[[129 152 127 133 135 129 131 125]
 [126 133 130 125 133 128 124 129]
 [127 129 127 126 144 126 129 130]
 [125 137 130 126 133 128 124 129]
 [130 154 126 133 139 129 129 123]
 [128 149 127 134 136 128 128 125]
 [127 115 129 126 145 128 129 131]
 [127 112 128 128 144 128 130 131]
 [128 145 127 135 139 128 128 125]]
->
[[126 133 130 125 133 128 124 129]
 [125 137 130 126 133 128 124 129]
 [128 149 127 134 136 128 128 125]
 [127 112 128 128 144 128 130 131]]

[[122 138 124 106 122 130 127 125 127]
 [123 143 124 132 131 133 128 128 127]
 [135 134 122 110 125 126 142 132 129]
 [119 132 131 112 125 131 134 122 129]
 [132 146 135 130 125 130 136 133 128]
 [127 131 120 135 126 128 138 120 128]]
->
[[123 143 124 132 131 133 128 128 127]
 [119 132 131 112 125 131 134 122 129]
 [127 131 120 135 126 128 138 120 128]]

[[125 137 120 127 119 149 138 152 122 115 109 126]
 [131 131 132 125 122 125 131 130 128 132 132 129]
 [129 128 129 127 127 128 128 128 128 129 128 128]
 [129 128 130 127 127 128 128 128 128 129 129 128]
 [130 133 132 123 120 122 135 130 128 132 135 131]
 [124 135 120 127 121 148 137 150 123 116 112 127]]
->
[[131 131 132 125 122 125 131 130 128 132 132 129]
 [129 128 130 127 127 128 128 128 128 129 129 128]
 [124 135 120 127 121 148 137 150 123 116 112 127]]

[[136 127 117 141 112 111]
 [129 122 141 147 116 134]
 [139 116 140 144 130 133]
 [119 122 135 123 131 113]
 [126 141 118 134 109 131]
 [148  98 136 122 121 146]
 [129 122 133 133 128 139]
 [125 131 125 130 128 124]]
->
[[129 122 141 147 116 134]
 [119 122 135 123 131 113]
 [148  98 136 122 121 146]
 [125 131 125 130 128 124]]

[[123 142 134 134 132 113 143]
 [120 143 130 152 145 123 143]]
->
[[120 143 130 152 145 123 143]]

[[130 137 133 133 132 117 125 123 153 144]
 [129 126 149 138 116 114 137 129 137 116]
 [133 128 119 133 127 127 122 114 133 155]
 [123 142 134 123 141 105 114 134 135 140]
 [124 134 136 136 118 107 135 143 116 143]
 [124 119 143 143 113 118 134 132 141 124]]
->
[[129 126 149 138 116 114 137 129 137 116]
 [123 142 134 123 141 105 114 134 135 140]
 [124 119 143 143 113 118 134 132 141 124]]
---
[[131 136 128 128 135 121 126]
 [141 131 120 133 134 101 126]
 [130 138 131 126 136 123 126]]
->
[[141 131 120 133 134 101 126]
 [131 136 128 128 135 121 126]
 [130 138 131 126 136 123 126]]

[[135 106 150 124 104]
 [115 155 142 127 133]
 [109 120 101 113 119]]
->
[[109 120 101 113 119]
 [115 155 142 127 133]
 [135 106 150 124 104]]

[[142 119 122 145 104 126 109 143]
 [141 120 116 123 123 104 119 146]
 [108 110 125 141 147 129 106 147]
 [122 147 108 125 112 150 148 127]
 [126 144 143 143 127 102 132 106]
 [118 133 105 119 124 106 152 138]
 [139 122 146 138 131 147 105 107]
 [108 124 153 117 150 138 131 121]]
->
[[118 133 105 119 124 106 152 138]
 [122 147 108 125 112 150 148 127]
 [141 120 116 123 123 104 119 146]
 [142 119 122 145 104 126 109 143]
 [108 110 125 141 147 129 106 147]
 [126 144 143 143 127 102 132 106]
 [139 122 146 138 131 147 105 107]
 [108 124 153 117 150 138 131 121]]

[[139 125 133 110 156 120 116 121 108]
 [113 151 109 127 114 146 149 147 148]
 [142 129 140 102 129 138 138 139 142]]
->
[[113 151 109 127 114 146 149 147 148]
 [139 125 133 110 156 120 116 121 108]
 [142 129 140 102 129 138 138 139 142]]

[[118 132 156 129 146 134 126 129 138 125 150 129 138 123]
 [137 140 115 126 119 121 129 137 132 137 128 143 134 146]]
->
[[137 140 115 126 119 121 129 137 132 137 128 143 134 146]
 [118 132 156 129 146 134 126 129 138 125 150 129 138 123]]

[[118 151 110 139 115 121 125 112 133 112 145 152]
 [118 110 127 107 134 107 127 127 139 105 109 115]
 [133 117 125 110 125 116 140 126 145 114 111 111]
 [104 136 117 112 118 116 125 119 139 107 113 135]
 [125 128 120 146 117 146 139 122 127 151 147 119]
 [143 126 144 139 147 132 109 141 104 144 136 138]
 [116 128 111 146 105 151 145 111 137 148 146 111]
 [124 149 133 134 136 118 108 135 114 118 135 154]]
->
[[118 151 110 139 115 121 125 112 133 112 145 152]
 [116 128 111 146 105 151 145 111 137 148 146 111]
 [104 136 117 112 118 116 125 119 139 107 113 135]
 [125 128 120 146 117 146 139 122 127 151 147 119]
 [133 117 125 110 125 116 140 126 145 114 111 111]
 [118 110 127 107 134 107 127 127 139 105 109 115]
 [124 149 133 134 136 118 108 135 114 118 135 154]
 [143 126 144 139 147 132 109 141 104 144 136 138]]
